One turning vector, and how many ticks it has turned:
The counts run from 0 to 483.
[102 157  85 116 137 109 135 134 109 103 180 174 161 114 131 144 160 111
 114 136 158 109 144  85 164 108 150 210 105 115 117 109  97 106 119 132
 127 127 109 120 125 158 144 154 112 137 166 101  93 141 120]
9
[100 136  98 102 133 132 136 122 114 124 159 158 177  92 130 169 173 107
 113 148 168  91 139  89 133 128 134 215 100  97 106  99 101 129 124 129
 127 111 116 111 110 158 148 150 120 135 153 118 111 124 160]
111
[ 99 141  97 113 107 142 144 100 128 139 151 160 170  97 132 186 175 119
 111 150 143  93 126  80 131 138 137 195  98 109 116  84  99 120 123 126
 116 131 138 100  99 165 133 137 127 130 127  87 101 100 158]
386
[104 140  99  87 123 113 139 138 111 122 168 195 174 113 108 164 169 122
 135 154 162 121 136  85 161 110 149 205 122 102 100 117  80 116 132 118
 104 115 105 117 108 158 129 140 114 130 143 128 109 121 134]
75
[102 162  77 119 107 126 145 115 128 128 167 165 177 124 132 155 154 116
  96 140 142 118 135  70 156 111 155 192 114 111 134  89 106  79 110 111
 102 127 125 119 124 166 129 133 128 117 136  82  97 105 128]
17
[ 87 160  93 103 135 121 125 134 104 112 190 173 153 110 119 169 169 127
 129 160 154 112 145  96 154  94 159 196 115 115  93 123  72 128 127 133
 115 129 101 129 111 150 129 150 115 134 141 126  91 119 123]
331
[ 99 156  85 127 127 123 128 137 128 123 171 151 174 123 121 153 157 103
 105 137 158 122 150  77 158 117 162 202 121 114 113  98  96  90 112 116
 111 130 104 127 105 165 126 132 125 142 160  83  85 117 132]
143
[ 98 138  98 103 124 127 140 108 110 123 165 188 156  98 141 187 175 134
 132 148 149  90 141  89 164 110 142 202 111 124 112 117  89 135 130 146
 117 124 126  92 119 165 141 159 109 138 137 119 102 128 131]
221
[ 79 158  84 103 110 137 156 126 109 133 159 173 152 120 130 148 152 123
 100 149 151  97 137  75 148 110 144 204 122 115 106 114  74  89 124 106
 114 122 105 136 113 146 120 150 119 113 134 117  94 102 114]
468
[ 84 160  79 119 124 143 147 102 107 119 171 161 155  97 157 165 169 130
 102 148 146  84 139  81 140 106 136 200  95 110 128  98 101 110 116 130
 121 125 128 113 140 151 136 163 131 116 129 109 102 116 127]
23
[ 95 140  92 101 133 133 136 121 114 128 156 155 174  90 134 170 169 111
 102 144 168  83 145  91 131 128 133 213 101  99 103  94  99 125 127 126
 130 110 113 116 106 160 144 154 118 135 153 116 106 121 160]
110
[ 90 152  90 114 146 124 126 125 103 109 181 151 150  92 129 164 178 111
 118 142 157  95 141  95 132 122 140 212  85 107 100 101  91 131 118 134
 139 134 112 121 114 150 140 154 118 141 154  97  96 128 143]
134
[ 95 147  99  97 117 125 137 141 112 128 172 182 163 122 103 158 169 118
 131 159 153 129 135  87 154 112 156 201 120 109  98 111  66 105 120 109
 102 129 102 132 103 146 116 133 124 126 136 121 100 102 125]
335
[ 97 137  94 105 136 106 129 126 113 136 152 185 157 105 102 176 178 126
 127 144 148 123 136  80 148 130 139 203 120 101  90 120  72 116 127 113
 107 133 106 119  99 158 121 135 124 143 131 104  95 110 135]
99
[ 87 171  84 119 110 136 141 128 119 128 180 154 152 124 123 153 153 112
 104 150 140 113 136  80 144 111 160 194 107 124 105  95  78  90 116 111
 116 147 116 140 102 151 116 136 122 123 140  83  84  96 121]
167
[ 88 164  90 102 133 120 126 132 104 108 194 168 150 110 126 172 168 130
 130 156 154 111 143 102 149  85 160 192 109 120  94 117  78 129 128 134
 118 132 108 127 111 154 131 150 110 133 142 121  89 119 126]
330
[ 99 156  88 118 112 148 138 109 124 119 184 149 176 103 141 167 168 108
 110 155 145  98 134  90 136 115 150 192  84 107 131  73 109 112 111 127
 114 127 136 110 123 159 141 141 135 120 139  92 108 109 148]
152
[ 88 162  88 101  99 142 145 129 128 136 163 156 177 123 125 160 148 112
  99 156 155 106 139  86 143 103 162 190 126 121  98  97  88  95 132 113
 107 116 109 132  90 165 121 133 115 118 136 116  92  92 140]
340
[ 81 161  76 122 118 143 147 103 112 120 169 153 159 100 158 167 162 127
  94 143 145  86 143  78 143 105 141 196 102 113 126  95 101 102 114 128
 121 123 127 112 139 155 133 161 129 119 131 104  97 111 126]
22
[ 99 161  85 115 113 126 131 128 128 123 182 171 185 127 119 162 160 116
 115 153 152 133 143  81 166  96 169 184 124 108 122  98  98  91 112 115
  93 125 113 120 121 165 122 128 127 124 136 110  98 104 128]
314
[101 137 100  86 128 115 136 136 109 122 170 193 168 110 111 163 168 122
 135 151 165 115 138  89 161 108 148 207 121 104  96 119  79 121 131 123
 107 116 106 118 110 156 132 147 112 129 145 135 107 127 132]
74
[101 150  83 129 116 122 139 113 123 129 168 178 159 113 118 164 172 122
 118 144 131 122 130  71 152 131 148 197 101 109 123  96  89  92 105 110
 107 153 127 116 121 158 119 132 136 130 131  69  96 106 122]
423
[ 92 148  98 101 133 124 133 137 105 120 183 181 155 116 110 163 173 122
 136 159 156 120 142  93 156 103 153 202 120 109  95 122  66 117 124 119
 105 133  99 130 111 148 120 144 121 130 140 125  94 113 119]
333
[ 99 144 100  86 131 114 137 135 104 118 169 188 161 110 116 163 168 123
 133 151 170 111 141  94 156 104 145 209 118 106  95 121  78 125 133 128
 116 114 102 122 110 154 137 153 110 132 148 138 103 126 135]
73
[ 93 142  91 118 122 142 149 120 116 133 147 154 167 102 138 150 165 102
  96 138 157  84 138  75 134 141 130 219  99 107 117  91  96 100 118 118
 129 123 115 120 109 155 138 149 127 130 151  96 102 116 141]
407
[ 83 142  92 104 115 143 145 109 120 145 143 160 173  94 142 184 166 126
  99 151 158  85 145  78 139 118 134 199 126 107 107 108  95 114 132 123
 109 107 118 108 112 165 128 148 127 126 126 125 100  99 146]
85
[ 96 154  91 117 129 124 128 107 116 119 172 153 150  94 137 186 171 124
 119 142 144  92 138  93 139 118 146 198  94 126 104 101  97 138 129 148
 134 137 129 100 101 169 145 151 110 149 147  89  88 124 152]
391
[105 164  82 106 125 109 138 127 112 101 189 166 161 113 131 147 155 110
 112 138 151 107 131  93 148 106 152 205  85 115 113  93 104 116 124 130
 137 130 126 120 115 158 151 152 104 131 163  89  97 136 138]
6
[ 97 163  86 121 123 119 136 133 116 112 180 172 166 126 132 143 154 109
 113 139 156 117 147  79 177 105 162 204 121 122 123 108  92  89 113 125
 111 129 107 123 124 162 134 142 118 131 156  96  91 129 113]
441
[108 146  92 102 129 105 138 124 116 117 163 177 170 107 135 166 155 118
 115 132 163 100 143  88 157 113 148 208 113 118 107 111 103 123 137 141
 128 113 116 102 105 174 152 155  98 144 162 111  97 141 143]
243
[ 90 144  88 119 126 139 147 122 119 136 144 151 165 103 137 150 159 105
  91 139 157  84 143  72 136 143 134 216 108 112 110  94  95  99 117 117
 128 124 112 123 105 157 134 149 126 134 155  88  95 112 137]
406
